In the data rows, 128 means zero.
The rows of a group are copies of one hidden pattern, each moved along and wrapped round at the ends. Groups are numbered from 0 in the order they first appear among the rows asked about.
Here is the table:
[141 136 159 164 113 104 147 168 105 126 104  94 158 124 111 100]
[ 95 155 127 110 102 138 132 169 158 111 108 151 170 107 125 110]
[115 115 117 158  96 135 154  86 115 125 161 126 113 140 103 176]
[142 138 165 166 111 104 157 167 107 128 108  94 157 124 111  98]
[ 58 134 108 147 148 125 106 133 149 110 125 157 116 130 149 133]
[165 111 111 146 169 105 123 105  98 155 126 113 101 144 132 161]
[136 155 127  66 129 103 145 156 123 104 133 151 111 124 154 116]
[108 121 146 117 115 121 137 137 114 164 165 145 156 119  61 127]
[167 150 107 136 133 111 104  85 127 142  84 148 107 149 149 146]
[158 122 108  95 144 131 164 157 117 111 148 160 106 119 104  90]
[ 64 129 102 145 160 126 108 133 156 111 130 161 116 134 161 135]
[116 122 135 130 110 166 162 143 160 116  70 121 106 118 146 112]
[105  87 151 126 102 105 136 135 163 165 109 111 148 170 113 127]
[139 114  84 136 175 123 137 148 177 133 104 126 127 126 117 100]
[164  85 117 130 155 129 115 145 117 169 114 120 114 148  92 135]
[111 106 152 163 110 127 104  96 158 128 112  97 142 136 159 165]
[157 120 132 159 129  62 135 106 145 151 126 109 141 153 110 125]
[132 100 110  88 130 142  86 150 110 152 145 141 171 150 103 133]
[127 131 139 117 170 165 143 162 121  67 136 105 116 149 112 121]
[130 151 135 109 142 116 176 119 117 118 152  90 135 160  81 115]
[169 167 144 157 118  72 134 106 117 144 112 110 118 131 135 115]
[102 139 109  85 134 173 126 142 148 179 131 109 119 121 122 111]
[102 140 106  79 130 173 119 132 150 185 126 108 120 129 122 115]
[129 112 102 138 136 160 163 114 103 148 162 107 124 105  93 151]
More rows, each followed by its group:
[123 103  96 149 126 108 101 143 140 162 162 112 101 145 164 107] --> 0
[122  61 131 102 121 147 112 116 124 132 131 114 169 163 139 159] --> 1
[114 116 123 129 137 110 172 158 145 158 122  65 130 100 122 146] --> 1
[ 86 133 139  84 145 117 158 147 140 167 145 100 134 129 101 106] --> 2
[125 140 148 184 136 113 118 130 125 116 101 140 112  83 136 177] --> 3
[109 130 158 117 129 161 132  63 127 114 146 150 123 106 134 154] --> 4
[135 157 110 127 152 124 131 159 128  57 132 113 151 150 128 112] --> 4
[115 120 153 113 130 161 130  64 132 106 148 147 126 101 134 158] --> 4
[140 114 174 120 119 115 158  88 134 163  80 113 126 151 130 116] --> 5
[175 128 132 141 178 135 103 115 130 126 113  97 134 112  85 134] --> 3
[118 152  95 135 159  85 111 134 161 129 118 142 113 178 115 119] --> 5
[125 120 141 114 172 121 122 114 153  92 136 163  83 110 128 157] --> 5
[126 107  99 143 130 161 166 107 107 144 167 105 127 109  92 160] --> 0
[130 163 164 106 108 146 169 101 129 104  94 156 124 117 101 139] --> 0
[164  86 107 133 155 120 116 146 114 173 123 119 109 157  90 137] --> 5
[106  76 136 172 129 138 140 179 129 102 117 123 122 119 103 138] --> 3
[129 135 117 168 161 145 160 115  69 136 103 115 149 117 119 121] --> 1
[110 147 169 108 125 105  91 151 123 110  99 139 140 164 161 109] --> 0
[113  82 131 139  90 147 111 155 154 139 160 149 103 132 131 108] --> 2
[178 116 125 114 156  92 135 164  82 111 125 165 134 119 141 106] --> 5
[103 153 165 102 122 103  94 148 126 110 102 145 130 159 169 108] --> 0
[176 129 136 150 180 133 112 129 126 117 121 100 142 115  85 133] --> 3
[126 103 114  84 125 138  88 145 115 156 150 142 170 148 110 138] --> 2
[143 156 130 108 135 149 110 126 155 112 135 160 126  59 130 108] --> 4
